In the rows, zero is written as 128.
One turn sends every row of this set to another row. A few are shown first. Where does it send the rows asked after them?
Q84: [131 136 120 127 148 141 163 134 101  85 133 167 184 131 133 145 127  99
 109 145 120 119 142 118 129 111  89 121 118]
Q91: [155 164  94 122 147 156 157 111 149 101 136 159 161 141 163 101 115 125
 106 121 141 120 110 116 137 109 125 119 111]
Q71: [104 144 138  89 125 143 115 119 157 125 108 139 139 128 135 102  75 170
 120  92  96 133 109 127 119 137 156 124 126]
Q2: [117 137 143 115 122 134 104  81 139 143  87  73 123 144 123 160 150 167
 134 118 131 112 144 138 114 144 146 132 132]
Q774: [ 96 147 109  83 126 151 140  66 132 138 148 159 160 120 163 125 145 125
 108 142 146 141 135 156 134 141 131 141 135]
Q790: [129 134 102 144 115 130 170 146  99  95 152 179 148 121 127 124 134  90
 127 157 155 133 119 115 127 113 100 127 125]
Q864: [ 91 116 168 103 119  92  98 125 111 122 103 138 100 100 112 155 142 138
 133 139 127 142 159 122 156 131 129 123 132]
Q455: [142 112 118 126 117 129 139 103 129  91 151 139  76 114 130 108 176 128
 135 115 146 162 150 105 110 133 149 135 109]
Q796: [108 146  94 139 106  94 147 121 136 121 129 174 131 125 113 121 104 133
 126 146 185 154  97 141 130 129 128 144 141]
Q972: [138 135 129 113 117 137 154 138 152 152 135 109 119 136  98 179 102 125
 170 143 120  92 122 166 126 101 126 131 134]
Q3: [129  92 113 110 129 140 146 108 121  96 163 154  94 110 124 112 181 123
 120 134 135 155 165 115 106 137 138 139 126]
Q507: [118  97 125  90  89 157 117  99 133 129 159 121 107 124 148 108 114 144
 172 135 100 134 127 132  81 134 150 131 107]
Q805: [137 115 138 126 148 153 115 112  90 105 131 125 137 132 155 100 179 112
 109 122 115 132 164  80 120 118 113 113 123]
Q315: [163 123  95 145 120 163 147 107 127 149 144  73 143 153 116 147 138 107
 152 123 141 112 122 133  77 126 126 135 143]
Q928: [125 102 115 123 126 136 150 107 123  96 164 146  94 119 125 104 186 113
 126 129 131 160 162 108 109 128 140 129 116]
Q744: [133 118 143 127 147 153 100 103 100 108 114 103 134 129 149 113 175 124
 100 109 121 134 156  77 115 135 123 105 131]
Q779: [ 89 144 113  88 126 142 135  64 141 129 145 152 158 114 156 129 145 122
  99 147 148 139 143 156 134 143 141 130 134]
Q752: [ 98 125 124 111 141 132 144 121  86 108 142 157 183 118 117 153 143  91
  97 150 138 135 154 127 115 128 107 139 156]
Q163: [143 163 131 139 120 152 116 130 142 138  88  70 122 148 125 142 129 151
 127 110 115  98 122 106 127 122 156 111 116]
Q931: [157 127 106 135 103 155 131  95 107 158 144  78 136 139 134 151 144 107
 165 137 149 113 133 148  89 131 127 152 136]
Q293: [ 97 136 135  88 103 135 110 110 153 142 112 150 116 117 149  89  87 164
 142 111 122 135  96 134 135 140 148 120 129]
Q763: [158 122 109 138  97 148 127  98 105 153 146  91 141 135 122 156 137 105
 176 138 156 116 122 146  84 130 123 147 144]
Q435: [136  90 124 122 123 119 122 138 138 116 126 127 121 139 101 122  68 155
 178 102 102 143 103 124  94 131 124 136 139]
Q844: [140 101 122  93 137 178 104 124 131 139 144  98 140 130 144  94 103 122
 148 102  86 123 115 102  97 130 141 114 144]
Q252: [129 131 139 109 126 143 134 133 141 168 120  98 137 141 111 175 108 121
 161 147 121  80 117 153 133 105 110 113 152]
Q551: [152 133 132 106 121 150 150 138 153 146 139 117 127 129 106 174 103 114
 174 143 121  89 116 162 122  98 128 125 128]
Q702: [163 126 103 150 115 161 137 110 118 142 142  80 157 145 106 157 129 103
 156 121 137 115 119 134  76 130 125 133 147]
Q515: [ 96 108 154 116 122  97 109 137  89 110 107 150 129 108 108 161 134 139
 123 149 107 137 173 121 149 134 113 130 129]
Q263: [129 131 124  97 115 118 120 104 157 153 113  99  80 132 114 142 149 158
 155 123 162 120 127 135 122 127 170 147 147]
Q853: [ 92 115 161 116 127  89 110 141  97 115 111 148 118 105 102 152 139 124
 128 142 112 147 167 127 156 125 115 132 129]
Q703: [134 138 100 121  98 124 109  99 132 119 115 131 139 132 152  88  93 161
 145  91 122 157 106 113 105 155 154 141 109]
Q306: [109 149  90 135 106  98 156 131 130 130 125 177 140 127 112 127  96 130
 130 142 172 160  99 141 135 131 131 151 135]
Q989: [169 147 109 142 125 135 134 123 161 136 107  92  84 137 118 122 135 147
 159  98 147 121 103 122 141 130 149 129 128]
Q712: [128 123 142  99 124 154 133 123 147 162 127 105 143 134 112 175 113 111
 163 152 122  83 118 157 122 107 117 106 148]
Q412: [102 169 123 139 135 120 113 123 104 123  99 133 197 130 123 141  93 127
  83 127 135 134 128 129 133 135 121 136 143]
Q749: [143 115 131 133 140 167 118 124  89 104 128 129 136 125 155 102 170 117
 102 130 111 123 156  79 124 128 108 106 119]
Q325: [104 112 110 107 129 124 164 114 115 113 154 178 147 106 125 140 150  82
 128 161 154 141 135 142 146 131 102 127 147]
Q660: [119 110 136 143 144  95 138 169 128 100 108 156 112 135  91 126 128 128
 129 128 118 140 128  93 144 106 101 100 133]
Q936: [ 96 161 116 130 132 120 122 126 102 136  93 142 198 139 124 145  91 130
  90 132 136 138 119 126 132 135 118 137 145]
Q156: [143 164  90 121 144 168 165 109 146 111 142 161 166 146 160 104 121 128
 105 118 131 127 106 121 131 116 121 120 114]
Q219: [101  99 144 122  98 132  88 118 107 149 113 104 135 115 122 128  82 135
 170 122  90 140 116 136 126 157 120 119 141]
Q353: [106 123 104 106 111 127  96  86 136 139 110 117 152 129 143  93 105 152
 128  92 123 161 110 115 104 170 153 129 142]
Q356: [130 101 119 142 140 102 143 172 127 101 116 162 107 124  90 125 124 128
 130 130 122 140 124  90 153 119 107 102 142]
Q588: [132 122 140 138 146 106 133 166 143  92 102 141 103 132  95 132 120 140
 124 111 116 134 124  84 145 109 123  96 125]

Q752 goes to Q84
Q763 goes to Q712
Now these:
Q660 goes to Q928
Q156 goes to Q306
Q703 goes to Q293
Q588 goes to Q455
Q163 goes to Q989
Q507 goes to Q219
Q412 goes to Q91
Q252 goes to Q315
Q749 goes to Q356

One turn sends every row of this set to another row. A few are shown first. Where does it send the rows asked after them?
Q553: [132 155 149 239  86 107 125 118 147 135 207 134 141 135 133 152 147 123
  95 103 143 125 148 124  67 131  91 107  96 114 118 107 164 100  82 144
  74 117 141 160 142 117 183 164  97  94 172 120]
Q491: [109 139 115 219 130  98 126 141 151 166 192 127 154 175  86 226 108 117
  68 100 170  75 134  91  96 126 102 149 124 118 107  87 157 110 123 162
 128 149 135 134 158 123 136 158 113 119 127 129]
Q56: [139 121 157 200 123  89  98 163 133 146 189  90 161 131  99 180 144 150
 135  95 201 142 124 142  89 104 120 156  84 118  86  74 121 101 119 106
  76 125 151  89 126 104 126 155 108 136 155  99]
Q781: [145 183 115 214 122 113 141  82 147 140 187 145 144 155 101 157 151 123
  78  94 146  99 115 183 102 145 110 129 156 115  93  96 133 123 107 131
  69 114 117 138 101 134  91 125 156 163  94  86]
Q753: [140 170 136 216 125  95 139  86 127 178 168 127 131 141 113 175 145 147
  60  78 147 102 112 168 118 105 118 158 152 141  77 125 107 129 119  95
  73 136 128 135  96 130 106 134 143 133  86  98]
Q714: [169 162 136 229 101  79 126  73 157 170 186 127 141 135 119 162 133 131
  85  87 140  99 106 175 132 121 119 141 155 120  56 112 104 149 104 131
  85 114 107 130  88 133 116 163 148 142 105 106]
Q919: [ 90 157 128 199 115  85  91 128 136 137 218  82 123 146 131 132 153 103
 117 118 167  97 146  80 133 151  88  80  96 120  91  87 174  87 130 130
  60 146 131  91 168  76 114 162 114 116 145 102]
Q292: [153 131 156 206 102 113  87 101 142 125 233  96 132 146  83 135 150 153
 163  94 195 119 124 133  82 143 123 140 102 129  78  84 118 126 101 134
 100 124 130 111 131 107 149 167 127 118 161 130]
Q78: [ 74 125 152 216  99  99 131 120  86 161 220  91 106 129 108 139 162 111
  77  76 154  97 123 108  94  95 108 115 132 108 106  93 138 133 104 114
  71 132  87 144 153  73 139 149 187 126 128 143]
Q854: [124 135 134 224 129  66 117 159 144 116 197  84 143 108 149 164 118 126
 132 126 171  87 154  76 140 134 114  69 124 146  95  93 151 105 106 132
  67 146 120  88 154  76 148 171 145 101 142 100]
Q240: [107 112 159 187  99  61 147 123  89 122 206  82 152 185 108 171 130 160
 112  67 170 121 137 141 119 125 102 139 114 115 111  98 137 124 125 117
  74 153 122  96 157 118 140 107 149 139  91 122]
Q998: [ 94 148 184 230 136  91 125 107 130 156 186 101 156 162  82 210 103 119
  87  91 171  64 155 113 111 145 153 126 126 138 102  97 162 141 116 117
 108 123 103 144 144 102 130 146  98 115 141 147]
Q808: [ 63 110 127 210 131  46 129 122 118 127 209  86 132 143 130 159 165 114
  63  86 158 111 139 113 127  94  94 124 117  84  98  67 159 137 114 131
  83 112  91 112 153  78 118 159 144 138  98 127]
Q256: [143 175 140 214 140 100 139  81 116 168 165 132 136 141 115 184 141 146
  65  87 147 107 110 174 119  99 119 154 139 134  76 111 114 114 120  94
  72 137 116 125  88 142 113 129 144 133  94  98]
Q619: [151 128 137 191 155 109 108 140 124 102 210  97 140 152 115 171 134 118
 132 119 182 119 158 139  45 145  95 150  87 130  76  93 119 107  89 153
  80 114 130 104 102 101 128 141 134 134 168  99]
Q615: [144 166 125 217 143 111 141  92 126 166 169 127 136 129 115 170 145 147
  64  87 144 105 109 181 112 111 121 155 143 140  74 123 109 123 134 115
  74 135 114 124  91 135 106 121 142 136  89  88]
Q195: [125 132 138 235 125  60 119 163 143 120 195  81 152 112 146 153 116 129
 134 133 167  91 142  88 133 125 121  71 125 145  89  97 148 109 113 130
  63 138 129  93 149  66 162 161 145  94 154 107]
Q647: [152 184 117 219 121  98 139  90 147 144 185 149 137 166 101 169 149 112
  78  91 140 102 117 179  97 139  96 136 150 108  92  93 132 129  92 134
  66 115 125 134  90 134  93 140 159 162  96  88]
Q43: [140 174 140 221 135 101 139  93 124 166 161 133 135 140 105 179 152 144
  68  80 149 109 112 173 112 102 122 157 136 138  85 119 116 131 125 104
  70 139 125 126  82 136 103 131 140 131  85  91]
Q799: [101 164 139 216 129  84 129 122 153  94 191 115 161  88 128 165 133 127
 123 115 163 102 119  81 125 106  82 115  97 141  97 143 112 117 126 112
 106 124 112 134 102  94 138 132 138 133 205  98]
Q951: [ 93 148 126 190 111  85 101 148 145 133 220  93 133 145 130 125 158 113
 113 119 168  87 147  80 129 148  86  77  93 117  88  82 176  84 120 137
  47 129 131  90 159  84 115 148 123 112 148 103]
Q534: [ 93 157 135 203 136 124 107 140 105 163 199  96 119 120 135 142 135 111
 115 117 170 101 160  62 107 120 100  88 115 162 107 107 127  97 132 130
  82 146 132  99 165  84 133 177 161  95 165 101]
Q812: [104 193 132 183 112  91 135 185 109 131 197 141 144 179 120 167 133 105
 143  98 154  79 113 106 121  95 120  99 124 116  82  85 142 105 148 108
 117 136 128 104 137 108 125 144 111 133 141 143]
Q322: [ 81 162 140 203 146 126 111 140 105 158 193  95 137 135 133 136 136 115
 114 115 173 108 166  73 105 115 106  97 111 160 110 105 127  98 140 134
  86 131 136  98 154  82 131 171 167  85 171 101]
Q4: [ 95 153 118 195 107  83  97 137 143 135 227  87 135 163 128 124 157 112
 120 119 164  97 139  80 129 156  87  88  97 113  85  87 179  81 136 139
  60 142 133  98 154  81 118 158 123 106 153 105]
Q795: [128 153 140 186 109  55 148 142 130 146 188 115 118 166 106 166 110  89
 140 163 168  58 141  97 112  94 118 101 115 114  93 112 142  89 128 143
  98  94  96 141 109  92 131 150 121 131 156 109]
Q46: [107 142 140 222 137 103 135 145 136 133 201 134 152 142 153 180 152 143
  84  82 138 130 172 125  90 126  93 127  84 126 103 101 162 101  99 141
  83 122 134 138 119 137 170 173  85  80 160 114]
Q586: [167 157 126 226 104  86 137  81 163 169 185 124 149 127 120 161 126 139
  81  87 147 101 104 179 137 130 125 140 163 115  66 106 110 134 116 133
  83 107  97 127 100 133 108 155 153 150 107  98]
Q908: [124 129 140 227 129  67 122 153 149 126 200  87 145  97 144 137 117 134
 123 132 170  83 152  71 129 131 112  72 122 143  89  98 140 113 104 138
  69 125 127  87 149  70 156 161 150  93 154 103]
Q328: [118  92 136 191 103  68 152 134  99 143 210  94 148 172 112 176 110 121
 116 105 156 112 148 143  91 112  77 121 141 109 112  88 104 120  95 158
  78 118 133 120 155 118 154 124 189 161 119 103]
Q75: [102 108 121 208 104  74 145 138 114 105 218  99 143 121 151 169 147 118
  69 100 159  98 136  90 101  92  97 115 127 112  91 104 139 131  88 150
  95 157  82 133 127  88 153 146 191 114  94 130]
Q330: [ 83 165 140 198 136 129 110 143 110 157 199  98 131 119 133 123 143 124
 104 105 176 101 157  65 109 116  99  95 103 155 102 104 128 100 134 129
  81 138 138  83 162  86 131 160 156  84 161 111]
Q579: [ 89 183 129 211 122 114 124 129 143 104 197 126 121 132  97 154 152 133
 127  70 160  89 111  93 135 126  74 134  96 139 114 127 140 106 134 112
  82 122 103 118 126 102 124 137 142 126 218 118]
Q767: [114 189 141 221 151  70 156 114 127 146 204 107 114 146  90 136 103 119
 137 112 165  76 127  93 112 114 113 124 121  99  91 115 128 108 145 117
 153 151 116  97 116  75 155 152 125 103 146 128]
Q382: [150 184 116 211 131 100 139  72 136 142 185 151 135 170 104 173 144 122
  74  96 140  99 114 175 100 134  96 134 153 107  88  85 135 115  93 121
  67 113 121 137  97 142 103 134 159 160 101  93]
Q283: [170 165 134 224 103  78 129  61 153 165 187 129 143 140 122 167 126 136
  79  94 142 101 101 172 134 118 118 140 159 112  59  99 109 130  99 119
  88 111 104 128  98 139 124 158 152 146 108 110]
Q183: [ 90 148 109 218 124  71 109 139 175 103 203 125 139 118 104 170 155 128
 136 107 154  89 103 112 156  98  65 109 102 124  95 102 134 108 127 129
  83 105 125 125 131 105 139 142 114 147 199 102]
Q706: [106 109 166 186  98  69 132  71  89 158 228  62 143 165 122 136 116 127
 106  92 156 122 145 133 100 128  89 135 118 109  78 119  92 139 124 138
 108 130 116 117 148 107 146 126 158 141 124 122]
Q834: [115 152 151 225  97 105 108 125 139 164 212  96 160 150 105 204 102  76
  75 122 149  64 123 122  79 132 113 111 122 118  59 111 144 121  99 145
 111 156 126 157 146  94 150 124 102 136 145 143]
Q976: [110 161 175 248 112  91 127 122 149 156 196 107 157 122 135 160 132 127
  90  73 150 135 164 147 108 120 108 121  92 105 107  99 156 105  91 120
  84 106 126 124 138 108 175 183  85  91 180 122]
Q543: [140 181 117 212 125  92 143  85 144 144 181 141 136 170 104 173 148 118
  65  87 146  94 124 180 106 133  96 141 156 116  90 101 131 120  92 119
  64 116 129 136 102 128  91 129 152 161  87  90]
Q450: [162 159 126 222 102  76 137  72 161 163 192 129 143 143 120 167 127 131
  78  84 144  89 117 171 133 128 112 138 171 122  63 111 104 140  88 127
  88 114 111 137  96 130 115 159 158 145  96 103]

Q919 goes to Q854
Q553 goes to Q976
Q240 goes to Q328
Now these:
Q795 goes to Q767
Q56 goes to Q619
Q283 goes to Q256
Q753 goes to Q543
Q781 goes to Q586
Q714 goes to Q43
Q491 goes to Q834
Q808 goes to Q75
Q799 goes to Q579
Q322 goes to Q4
Q951 goes to Q908

One turn sends every row of this set to another row. A few are shown first. Where does it send the rows asked after them?
Q147: [ 52 134 101 144 100 150 120 156 140 155 124 113 127 176  68]
Q237: [ 74 138 133  73 138 144 139 159 100 155 142  68 123 176 108]
Q66: [103 162 111 121 166 107  35 165 105 117 120  99 134 174 109]
Q729: [100 148  97 121 162 118  31 164 116 118 116 103 138 173 121]
Q957: [ 86 151 121 117 147 134  74 195 100 105 125 113 135 177 162]
Q801: [ 97 158 119 123 173 122  30 173 105 126 124 106 125 180  99]
Q134: [ 90 159 122 109 175 124 108 171 160 146 124  59 132 178  98]
Q570: [118 155 132 126 104 146  66 142  94 141 142 153 125 176 126]
Q341: [121 157 133 126 100 137  69 139  96 138 140 148 127 174 128]
Q820: [ 56 146 111 147 101 139 122 161 131 152 128 113 123 181  60]
Q45: [ 87 154 126 111 178 138 104 177 162 147 130  64 128 182  96]
Q343: [ 56 140  95 145  93 140 122 150 139 149 121 110 129 175  74]
Q119: [ 85 157 134 118 154 136  74 203  91 109 136 115 131 185 147]
Q28: [ 80 127  86 124  97 151 113 114 113 145 117 132 129 164  89]
Q6: [ 85 150 102 124  93 116 122 119  98 137 116 124 131 170  74]
Q990: [ 73 128 127  73 139 161 135 161 103 159 141  72 123 176 112]
Q473: [118 160 135 127 104 141  68 143  92 141 146 152 123 177 120]
Q369: [ 74 130 105 129 116 168 110 128 105 153 135 139 118 174  66]
Q67: [ 79 154 123 127 110 134 120 133  89 147 135 129 115 180  55]
Q747: [ 75 127 120  75 135 153 135 155 112 155 136  70 128 171 122]
Q345: [119 162 136 127 102 132  70 142  91 139 143 150 122 177 123]
Q245: [ 59 149 107 145  96 128 124 153 134 150 122 108 129 177  66]
Q648: [ 85 149 129 118 157 147  71 203  99 111 132 121 131 180 156]
Q10: [ 89 144 117 109 176 141 103 170 166 148 124  63 131 175 107]
Q166: [ 76 137 122  74 131 140 141 155 104 153 133  66 127 173 120]
Q848: [ 96 145 105 121 173 136  26 169 112 127 123 110 130 174 112]
Q983: [ 88 159 128 116 149 126  76 200  94 104 130 113 132 180 155]
Q421: [ 93 151 116 109 172 130 107 166 165 143 121  61 138 175 108]

Q343 goes to Q147
Q957 goes to Q648
Now these:
Q28 goes to Q369
Q801 goes to Q66
Q134 goes to Q421
Q237 goes to Q166

